The rows of X fall into several groups, which share some directions, and each row is roughly a mix of its group's hidden directions.
X (118 x 19):
[[  50   30  -10   -4   18   66  -12  -22    9    7   10   14   46   51
    -9   48   -9  -23   44]
 [  -9   14   -5  -78    6   -4   19  -27   17   13  -43  -17  -32  -28
   -14  -62  -32   41   -1]
 [ -36   15  -19  -45   31   15  -13  -27   45   13  -10   10   49  -13
    33  -73    2   29  -19]
 [   0   31   25   21   16   61  -23  -54   15  -12   -1   12   68   55
    16   -9  -22  -10   13]
 [ -26   -5  -14   86    9  -38  -11    3  -28  -13   41  -53  -14   -6
    24   28  -35  -13   23]
 [ -18  -19    6   22  -11  -37   55   24   -4    2   11   -2  -91  -32
    -3    5   28  -17  -42]
 [  37  -34   14  -55  -22  -10   -7   10  -13  -18  -33    7  -16  -29
   -43   17   -3   67   55]
 [ -20  -41   11   58  -16  -40   -2    7   30   11   14   50  -41  -13
    37    0   62  -22  -11]
 [ -18  -13  -22   35  -16    7  -35  -45   38   -2    7   -8   75    8
    49   -1    0   42   40]
 [ -19  -31  -44   33  -44  -12   36  -23   -4   20  -17  -75   -8   22
    12   -9  -58    0   -7]
 [  36  -14   20    5   41   43   20  -21   35    2    5   68  -53   24
   -10   21   28  -15   42]
 [  -9    5  -28   32  -22    7  -26   -4  -40  -14    6  -76   47   44
    -9   18  -59    3   -7]
 [ -35  -30  -10   31  -37   10  -39  -13   13  -14    3  -15   92   12
    34  -20    8   36  -19]
 [  31   12   29   31   11   41    5   10    6   38    1   52  -21   10
     8   -6   -1  -93   18]
 [ -39  -10   -7   74    9   33   21  -23   43    6   36   10  -13   14
    49  -16   29  -29  -40]
 [ -23   11  -13   24   38  -14   41  -44  -15  -30   15  -65   -2   15
     5   19  -63   35   26]
 [  25    5   34  -53  -15  -54   22   17  -11   -5  -29   52  -40    4
   -34   23   53   -4  -21]
 [ -26   18   -8    6   71   21   41  -15   45    2   37   31  -50   -8
    23  -17   38  -14  -32]
 [ -37    4  -51   -6  -16  -29  -47    3   -7   -1   -2  -40   54   49
     8  -17   -2   14  -63]
 [  -5   40   54   -7   81  -16   -2  -23    4   -6    3   59   -4   -8
    15  -26   -7  -27   39]
 [  22    8   25  -55  -67   24  -37  -13   25   19  -51   26   25  -23
    -7  -37   21   26    4]
 [  -2   20    0   36   71    7  -22   12   17  -11   60   47   13  -10
    29   34   44  -22   22]
 [  15  -62  -56   29  -54    6  -19   41   21   31    8    1  -43    3
    -2   20   43  -10  -16]
 [   5  -25  -43  -55   25  -19   90   10   21    5    5    1    7  -28
     2   28   22   38    1]
 [  44  -33   19  -12  -64   64   36  -17   30   25  -39   27  -30    1
   -16   -1   12   -4   17]
 [  22   -4  -26  -45    0   21   64  -12   58   31   -5   47   24   -7
    22   16   54   -1   -2]
 [ -29  -32  -54  -36   -4  -24   27  -24   12  -11  -20  -52  -11   30
   -13  -15  -20   68  -31]
 [ -16   52    8   42  -17  -15  -78  -41   -9  -25    5  -30   -4   58
     0   12   -7    2  -20]
 [  15  -10    9  -33   29   -6   17   39   19   11   17   49  -37  -84
     4    0   46    9   27]
 [  -9  -44  -72   -9   -8  -16   16  -23   14  -10   -8  -45   -9   62
   -15   26   -8   53  -17]
 [  -4   13   16  -48   39  -30   65  -42   27    3  -25   19  -60  -24
     1  -23   -8   25   22]
 [ -15  -49  -21   10  -10   75  -31   20   15   -8   17  -17   54  -35
    12  -35   -6   45    3]
 [  12   -1   27  -35  -41   19   29  -14  -32  -29  -34  -29   76   19
   -28   16  -30   40   -5]
 [ -38  -37    4  -10  -51  -19    9  -17   16  -20  -27    2   29   32
     4  -23   38   44  -74]
 [ -30  -44  -10   41   -9    3    3  -25   -8    4  -16  -43   47   15
    25  -40  -76    8   28]
 [  27   19   49   24  -37   46  -39  -17   -3   11  -28   38    8   56
   -12  -10    1  -59   -8]
 [  21  -24   27  -59   -3   19   57    7   24   28  -39   55  -26  -35
   -10  -40   14   -8    5]
 [  16   40   21   45  -36   -9  -32  -14   -6  -24   23   10   23   37
     5   75   52  -12  -13]
 [   3  -31   -1   76    5   23   -5   26  -23   -2   40  -19   42  -29
    26   27  -30  -21   55]
 [ -18   25   39  -18  -21  -15  -27  -39  -27  -22  -48  -16   27   64
   -23  -34  -38    7  -37]
 [  29  -59   10  -25  -18   67   21   14   24   27  -27   32  -29  -37
   -13  -42   -6    5   33]
 [  -4  -17   -8   27   59   14   45  -30  -10  -28   14  -18  -50   68
   -24   25  -37    2    6]
 [  12  -41  -20  -19   20    3   33  -10   32  -21    9   10  -71  -18
   -19   28   32   69   28]
 [  28    9   -1   61  -68   19   -9  -11    8   18    1   -6  -45   37
     0   46   24  -49  -12]
 [  13  -38   21  -19   30    8   22  -19   46  -11   -5   84    9   10
     9    9   58   29   27]
 [ -31    3   -8  -63    2    9   11   -6    4    6  -32  -32   -5  -30
   -11  -81  -36   37  -35]
 [ -21   13   -4   49   27  -13   28  -57   58    8   26   14  -20  -20
    61    5   17    6   40]
 [  -9    7   -6  -13   72  -15   47   25  -25   15   15  -17  -23  -48
     4  -27  -59  -30   30]
 [  13    0   33   48  -22  -14  -27   -6   -5  -21   14   43   64   34
    18   57   45  -12   17]
 [  21    2   -2   -3    7   32   20   22   20   32    3   39  -86    5
   -15  -10   33  -60  -32]
 [  -1  -34  -86  -44    3   -4  -13   26   23   35   -4  -37  -30  -33
    -2  -31  -14   34    8]
 [   2   34   35  -33   43  -43    6    7  -61  -22  -15   -4   53   24
   -23    6  -52  -16   12]
 [ -20    0   -5   63    9  -11  -10  -42   44   -4   32   22   45    6
    63   25   32    8   33]
 [ -33   14  -45  -13   76  -32   36    6   25   15   36  -11  -35  -47
    31  -22   -1    5    0]
 [ -25   19   25   13   35  -29   43  -29   16    3   -5   27  -82   26
     5  -25   12  -37  -41]
 [ -12   12  -13   36    8  -15   24  -52   36   -4    8    2  -82   58
     7   21   27   -9  -29]
 [   4  -12  -33  -81   -8  -21    8  -21    4   -1  -46  -30   -8   17
   -35  -21  -28   65    1]
 [ -15   26  -10   -9  -51   11  -31   -5  -31    2  -25  -74   38    9
   -11  -32  -55    8  -34]
 [ -17   31   46   -6    4   -9   10  -36  -34  -33  -16  -45   40  -22
    -2  -17  -68   37   32]
 [   1   64   58  -29   48  -23   11  -50    9  -11  -18   53   17   29
     8   -9    6  -17   10]
 [   5   29   53   19  -38  -29  -62  -20   -3    6  -30   48   35   37
    14  -11   21  -39   -1]
 [   1   -4  -20  -30   16    8   28  -36  -20  -32  -17  -48   27   61
   -34   21  -51   49    2]
 [   3   37    6    0    5   -6   -1   31  -58   10   -5  -40  -37   19
   -34  -10  -52  -64  -39]
 [   1  -31   10   39   49   33   -9   28   20    2   43   65   30  -22
    31    4   39  -26   30]
 [  10  -25    5   83  -25  -17    2   25  -36  -19   35  -22  -10    6
     0   72    4  -22   18]
 [   1    1  -29    8  -16   12   12  -12  -37  -11  -10  -84  -18   41
   -34   14  -71   11   -5]
 [  28   15   -6  -60    8   -2   78   20   -2    4    2   -4  -52  -49
   -29   34   17   15    0]
 [  16   29   24  -14   20   21   32   12  -34    7   -6  -31  -74  -35
   -33  -18  -59  -29   15]
 [  35    7  -16  -16  -61   44   -1   42  -28    3    1  -22   48   18
   -31   46   19  -18  -44]
 [   1    4   18  -55   -8  -17   81  -44   -2  -14  -41  -25    0   -4
   -16   -3  -35   49   10]
 [  19   20   -2   40   17   10  -21   20   14    0   52   40   36  -13
    30   61   58  -26   22]
 [  14   -4   53   22  -29   -7  -84   26  -24    0  -12   41   42  -18
     5  -14    6  -23   35]
 [ -10  -62   32   26   26  -77   28   37  -35  -17    1   39  -10  -14
     1   13    4  -10   27]
 [  28    5   61   56  -54   46   -6  -24   12    8  -12   36  -30    9
     6   11   17  -45   18]
 [ -19   10   14   14  -40  -35   10  -48  -19  -11  -39  -52  -45   49
   -17  -16  -49    7  -26]
 [  30   19   26    9   12   19   13  -54   24    5  -21   45  -46   76
   -13   20    9  -35   14]
 [  22   -1   -2   47    7  -40  -21   19    1    1   37   32   18  -17
    27   70   40  -19   55]
 [ -23   41   53   39   22   25   16  -37  -24  -24   11  -36   25  -21
    18  -21  -66   -5   27]
 [ -32   -6   -3  -16    5  -34   35    9  -20   -9   -8  -49  -80  -34
   -20  -36  -31   21  -36]
 [  33   -2   54   31  -46   20   22   -7  -18   -9  -19   23  -56   42
   -33   38   16  -40  -14]
 [  42    9   13   24  -25   27    5  -26    5   23  -23    8  -79   48
   -25   21  -17  -51   22]
 [ -17  -48   11   76   33   46  -35   37  -14  -10   44    9    0  -21
    14  -21  -15  -25   19]
 [   5  -18  -13    5  -28   -4   33  -32   40   31  -27   -1 -107    2
     0  -20    2   -6    1]
 [  12  -18   10  -51  -16   22   69   -2  -26    3  -42  -37    8  -14
   -32  -23  -62   19    7]
 [ -37   13  -21  -10  -30  -35   15  -23  -21  -10  -22  -64   47   40
     2  -14  -37   19  -55]
 [  34  -35   -9    4  -66    3  -31   53    0   37  -12   11  -50  -52
   -12    1   24  -19   17]
 [ -38    6  -18  -44   65   -7   17   -5    8  -41   27  -15   34  -23
     3  -11    9   74  -19]
 [  43  -24  -31  -14  -21   33  -19   56   -1   36   -3   21  -60   12
   -36    8   26  -49  -19]
 [   4   44    0  -38  -37  -27  -28  -13  -43  -13  -33  -64   24   18
   -31    3  -50   26   -9]
 [ -22   -5   -9   12   18  -20   37  -17  -17   24  -23  -45  -39    7
     5  -50  -85  -32    7]
 [   7  -21   36   -3    3  -18  -47  -35    5  -48  -18   26  -43   27
   -30   14   18   69   34]
 [ -16   21  -20   62    0  -49   23  -19   -9  -17   41  -43   21    4
    34   69   -2    4   16]
 [ -12   41   55   -1    2  -28  -46  -52    9  -20  -30   38  -35   53
   -10  -24   17   -3  -21]
 [ -14   33   20  -71   21   15   15  -36   32   15  -38   19  -11  -20
     2  -75  -11   16  -15]
 [   9   -6    3  -38    0    5   -4   20  -58  -19  -20  -53   36   -7
   -42   -5  -72   33   22]
 [  29   -3  -38   38   -3   59   -5  -28   26    1   23  -25  -67   38
   -15   46   -1    4   24]
 [ -10  -45  -59  -36   -6   14   14   23   24   44  -21  -19  -49  -18
    -6  -63  -18    1  -25]
 [  -7   34  -14   -9   10  -12  -73   34   -8  -15   29   19   43   24
    -4   20   59   -6  -52]
 [  14   28   -5  -40   13   -5   92  -41   21   13  -14    4   57    3
    21   27   -8    4   23]
 [  12  -29  -30    5  -66    9   46   13  -21  -11   -1  -69   13  -11
   -19   49  -14   39   -9]
 [  -2   33   65   34   11  -53   31  -12  -30  -26   15    3   -9  -49
    16   35  -10   -5   48]
 [  13   36   20   62  -40  -21   10  -30  -12  -22   20  -20    3   30
    10   84   18  -14    7]
 [ -25   63    3   31    5   21  -18  -45   17    9    5  -12    1   59
    21  -23   -5  -48  -55]
 [ -21  -25   36   85   10  -35  -17    4  -16   -5   12   30  -43   31
    15   -4    2  -57   -3]
 [  32    1   53   -9  -27   53  -34  -17   25    5  -29   73    3   26
   -12  -15   38  -18    6]
 [ -43   11  -24  -12   41   18   10  -31   -1  -13    6  -58   42   -1
    14  -47  -61   39   -8]
 [  12   -4   -8  -15   49   27  -29   33   34   22   28   73   10  -34
    20  -14   52  -25   18]
 [ -14   28   -2  -19   70  -17  -26   39  -20   18   13   15  -52  -16
   -12  -50  -20  -52  -18]
 [ -16  -17  -59  -65   11  -22   -4    6   46   33  -15    2  -18  -39
    13  -50   18   40   -9]
 [ -27    4   -4   37   17  -56   36  -49   19  -18   19  -25   -4  -27
    42   27  -10   45   49]
 [  24  -47  -77  -10  -26   -8  -14   32   -3   23   -2  -49  -44   -9
   -24   22  -23   26   29]
 [ -20   10   -7  -15  -34  -47  -14   -9  -37  -23  -22  -75  -33    3
   -30   -7  -42   45  -24]
 [   2   -2  -61  -60   42  -10   35   -8   28   26   -8  -17  -73   -2
   -17  -20  -14   20   -2]
 [ -16  -14  -63   21   16  -15   -4   23   18    2   49  -15   69  -21
    42   39   32   21    4]
 [  24  -18   36  -22  -81  -20    6    0   -6   36  -68   29   19    6
    -5  -26   -4  -33    1]
 [  29  -37    2  -36  -53   45   24  -25   52   12  -34   37   -5   -3
    -5   -2   45   41   10]
 [ -29    3   18   15  -17    1  -29   11   -1    8    6  -21   41  -90
    40  -53  -25   16   26]
 [   8  -23    7   61    0   18  -36  -12   47   23   15   51  -52   -6
    31   -7   36  -30   36]]

Here is one row of each group, with its name. Which group are the others in?
[-31   8  -9 -20  -3 -42 -10  11 -49 -21 -14 -67 -25  14 -34 -24 -50  20
 -48]
C
[-12 -10 -41 -34  16 -21 -25 -11 -10 -22  -6 -32  82  37  -6  11 -24  60
   8]
K
[ 13 -29  -1  32 -16  66  12  28  30  46  10  35 -14 -35  27 -32  18 -59
   3]
E

[-34  30 -34   0  33 -30  -1 -26 -17 -40  22 -59  39  42  -1  27 -21  43
 -28]
E
[-40 -57  -7 -28  13  -3  33  -5  33 -21  -5  18  26 -26  16 -39  31  72
 -26]
E
[-21   6 -38 -26  -5  25  -1 -18   8 -15   2 -42  96  22  10  -3 -12  49
 -26]
E
[-16 -10 -38 -11  17 -24  75 -14  -1  27 -13 -52 -35 -18   9 -26 -64  -6
   9]
C
[-21  12  30  15  64 -14 -83  31 -16 -17  27  40 -13 -13   1 -36  11 -17
   3]
C
[ 11  -6 -29 -81 -11 -11  11 -24  28  21 -49 -10 -44  -8 -23 -37 -14  49
   8]
K
[ 18  15 -43 -10  21  10 -14  66   3  13  53  17  18 -32   4  45  60 -23
 -20]
C
[ 15 -31 -24   2  10  41  41  23  51  35  25  48 -10 -46  29   4  51 -21
  12]
E
[-15  27 -13 -23  61 -54  37 -12  30  14  18  16 -44 -58  31  -8  14   8
  28]
K
[-22 -21 -24  13  18  -3  16  25 -46  -1   9 -63  57 -12   5 -19 -77  -2
  10]
C
[  6   4  31  43  -4   7  35 -15 -52 -40   5 -42 -19  49 -34  48 -43 -11
  -6]
K
